Each row is where one point has got to under a steady rotation. How many steps took it there?
The counts run from 0 to 405.
[ -3 -12   8  15  19  -1   6  19   4   5  -2   7  -6  -3   1  14   0 -13
  -2  -7  -9   3 -28 -17   9 -16  10   1   8 -12  -5   3 -16   4   8  12
  -4  -6  -3   8  10]  122
[-20   9   2 -19 -17 -13 -15  -1  -3   3  -8  10  -8   9   5   5 -14  -4
  -9  -4 -18   2   8   1  21  -4 -13   8  -6  -7  -9   7 -20   3  -8 -12
  -3 -11  10  -2 -10]  158
[-13  -2  11 -19  -4   2 -20 -11 -11  -1 -10   5  10  -4 -13  11 -15  -4
   2 -11 -20   0   2  -4  11 -12  -3  12  -2  -5  -8  13 -12  19   6   4
   7  -8  14  -9 -15]  238
[ -5  -8   8 -10 -17   5  -6   6 -18  -1 -10  17 -13   5   3   2 -11 -12
   6  -8  -5   1 -14 -14  16 -11 -22  -5   2 -15 -12  19   0   7   1  -6
  -3  18  -3  -8  -2]  160
[-19  17 -14 -13  12  -6 -10  -5  -6   6 -13   1   5   7  10   7  -9 -10
 -11   4  -9  -9   0  -1  12  -9   5  34  13  -4   4  -1  -6  13   4  11
  -4   3   4   1   0]  17
[ -5   4   3 -16 -16 -13 -11  -7  -9   0 -11  15  -7   5   5   4 -16  -2
   7  -7  -6  15  -8  -7  18 -12 -11  11   2 -21  -8  14 -20  -5  -8  -7
   4   7 -11  10  -3]  362
[  2   5  -1  -6  12   1 -18  -1  -8  -1 -16  15   1   9  -5  -4  -6   4
  -9 -15  -7 -17  -8 -13  18  -7  11  21  18 -18   6   5 -13  19  11   8
  -8  10  -7  -9  -2]  1
[ -2 -11  18   7  -2  -8   1  -7  -5  24 -10   0   2 -11 -18  16  -3  -2
  10   2 -10  -3   5  -9  23 -21 -19   9   5   9  -4   0  -3  18  -2  -5
  -8   1  -4  -1  17]  216
[-12   4  11   3 -12  -9  -5  10   1  17  -7   4  -2  18   2  -1   3   0
 -20   0 -21  -8   0   1  33  -8  -9   3  -3  -8  -3 -10 -13  -3  -5   5
  -5 -13  -7  -9   1]  394
[-17  -7   1   1 -20 -22   0   6   9   5   4  -3   1  -8   6  19   6  -6
   2   5 -15  -2   0   4  18  -8   3  24   6  -3 -16 -11 -24  10  -7  -9
   0  -8   4   9   7]  135
[  1 -15  13  19   5   4   1   3   0   1 -11   7   3  -3 -10   6   1 -16
   5  -8   1 -16  -8 -21   6 -18   0   9  20  -8   1  -3   2  24   6   4
 -11  13  -9  -1  15]  8
[-10   8  -6   7 -11 -14  -8  -6  12  -9   0  11 -14  -6   2  10  10 -11
 -15  -2  -5 -16 -13 -13  -2   4   6  19   9 -22 -19   3 -11  16   4  -1
  -2  13   2   2   9]  259
[-12   0   9   4 -19 -15 -15 -20  -3   6 -16  10   6   9  -8 -12  -2   2
 -10   9  -8 -10   7 -10  21 -10  -8  11   3  -9  -6   0  11   6 -13   0
  -7   1   1 -19   1]  288
[-25  11   0  -1  -4 -18 -10   4  -2 -17   0   5  -1   1  -5   0   2 -15
 -22   9 -21 -20   1  -2  11   1   5   9  -5  -7  -5  -6  -6   0 -12   8
   5   5   5  -6  -8]  67
[-16   0  13   4  15 -15   2 -10   3  -3 -22   6  -9   3 -13  -9 -10   6
  -8   4  -8  -6  -4 -17  16 -19  -4   6   2   1   6   9  -8   6 -13   2
 -18  -8 -14  -2   6]  91
[ -6   3  17   2   4  -4  -3  12   0  21   4   4  17  14  -1   8  -8 -11
  -6   1 -16   2 -11   3  19 -21   1   6  -4 -19  -5 -21  -7   4   7  13
   6 -11   0  -3   9]  314
[-22  11   7   6  11 -17   3  -4  12   2 -10  -3   4  -1   0  -1 -14 -11
 -17   7  -7  -9   4 -14  14 -19   0  10   3  -1   1 -14 -16  -2 -16  -3
 -16 -14 -13  -4  11]  90
[-19   3   6   5 -10 -10  11 -22  12 -11 -15   0  -5 -11  -7  13 -21 -18
  -5  -3  -3   5 -11 -18   9 -14 -12  11  -5  -8 -10  -3 -14   4 -13  -8
  -4   0   5 -10  -3]  356
[-15   7  16  -5 -11 -14  -2 -14   7   2 -11   0   0   9 -10  16  -3  -2
 -12   0 -17  12 -10  -1  15  -8  -8   5  -9 -19  -9   9  -7  11  -6   9
   8 -21   6   4  -5]  45
[  0   3   4  11  -7   4  -7  -7 -11   5 -15   1   1  -5 -17  -1  -4  -4
  -8 -10 -14 -21  -6  -8  28  -5 -16   9   9  -5  -5 -11  -7   4   2   3
  -4  13  -4 -29  -3]  193
[-14  10   5 -10   6 -13 -27  15  -6   3  -3  21   4  16   6 -14  -3 -21
  -9  13 -10 -12   3 -15   6  -4   7   6   7 -17   0   7   7   2  -6   9
  -8   1  -1  10   2]  286
[  4   5   3  -6  24  -7 -18   8 -17  -9  -9  15   6   2  -8  -5 -17  -8
   4  -3 -12 -10 -17 -18   9 -17   0  13  12 -13   6   9   1  -2   6  12
   4  11 -12  -2   3]  301
[-15 -11   1   6 -18 -12  -7  -5  -6   0 -14  -2   5  -3  -8  -3   1 -10
   1   5  -7 -16  11 -10  37 -10   4  21  16   8  -3  -8 -14   1 -16  -5
  -9  -1   3  -6  -3]  401
[-13  -9   1   0  -1 -14   6  -2  -1 -12  -2  10   1 -13   1  21 -14 -15
  11  -8  -6  -5  -2  -3   3 -17  -1  30   3  -4  -5 -11 -18  13  -1 -12
  -1  15   2  -2  12]  340
[-15 -15  19   2  10   5  -9   7 -16  -9  -7   9  22   5 -14   3  -8  -3
   2  -4 -18  -9  -6  -2  11 -21   4  14  -4  -3   5  -2  -5   8   6  16
   3   6   6 -17  -8]  318
[  0  -4  11   2   6 -16  -6  -7  -1  12 -20   0  -5  11 -11   7   5   6
   0  -1 -13  -3  -1  -7  23 -11  -3  18  16  -6   9  12  -7  25  -5   6
  -8  -9  -9  13  11]  12
[ -7   4   6  -7 -17 -10  -6  -9 -16 -13 -12   6   4   4 -13   0  -6 -20
  -1  -3 -11 -13  15  -3  22   0 -14  16  -2  -8  -1  -4   0   8 -11  -3
  12  16   1 -10 -10]  272
[-13  12  -1  -2  23  -7  -7  -5  -3  15 -15  -3  -9  -2  -3   7  -8   3
 -16   5 -18  -7  -9  -8  13 -12 -10  12   6   4  -5  12  -1  22   6   7
 -14 -10   4  -6   9]  220
[ -7   3  12  10   4 -12   1  -2   4  -4  -8  12   1  -7 -15   0 -12   3
 -12 -14  -8 -15   2 -16  20 -14   0  10  -4  -1   3 -12 -33  -2  -7  -7
 -12  -5 -12 -11   1]  390
[ -4   1  22  -9  -3 -17  -4   7  -3  -1  -4  21   8   1 -15   3  -3 -31
  11  -4   0  -2  17 -18  13  -8  -1   3  -2 -11   9  -7  -8  -1 -15  -3
   3   5 -10  20   5]  279
[-10   2  17   1  -6 -20  -7   9  -1   0   0   7 -13  12  -3   4  16  -1
 -18   8 -25  -2 -13  -1   8   0  -6  -7  -7 -21 -13  14  -6   7  -5   8
   6  -5 -13  11   7]  61
[-14 -17  -1   9 -16 -17  -4  21   2  -1   4   5  -5  -2   5  12  18 -14
   3   4 -11   0  -9  -4  16  -3  10  13  13  -7 -12   3  -8  11  -3   0
  -5  -2   7  18  12]  134
[ -6  11  -3  -5  -4 -26 -13  12  -5   3  -4   6 -13   9  -3  -1   3  -1
  -9   4 -23  -1 -14  -6  24   0  -2   0   3 -19 -13   5 -14 -11 -13  -2
  12 -11 -15  17   5]  377
[-11   8   3   5   1 -12  -4   1  -3  20 -13   5  -5  14   7 -10  -3  -5
 -20  16 -15   0 -15  -9  27 -14 -13   4   5  -9  -9   2  14  -8  -6  13
  -8  -7  -7  -4  10]  95
[ -1  -3  21  -5   2 -10  -2  -9  -9  13 -12  11   2   4 -10  18 -13   1
   2  -3 -18   6 -11  -1   9 -18 -23  11  -7 -12  -4   9   2  21   8  -1
   4   6   2  -5  10]  30
[  0  11   7   1  21  -5  -9 -12 -11   4 -21   6  -1   2 -11  -4 -18   5
 -10   1 -12  -8 -20 -14  11 -16 -13  11   6 -13   1   8   1   4   2  12
   0   3 -12 -16   6]  300
[ -8  -5   1  -9  10   5 -19  -1 -14 -11  -9   4  13   5  -1   5 -18  -1
   4 -10 -13  -8  -7  -5  13 -16  10  30  12 -12   4  -5 -20  12   5   8
   5   3  -3 -11  -6]  317
[-11   9  29   3  -4 -17   2   5   6  13   0  12   6   8 -12   7   0 -26
  -7   3 -11  -3  12  -9  16  -8 -12 -10 -11 -12   2  -9  -1  -1 -17   4
  -1  -6  -4   7   5]  280
[ -7  18  18   5  -4 -19   1  -2  11  19  -9  11  -7  18  -1   0   2 -11
 -21   3  -8   0  -2 -11  18  -4 -12  -7  -1 -20  -1  -1   4   4  -5   1
  -8  -4 -10  11   9]  281
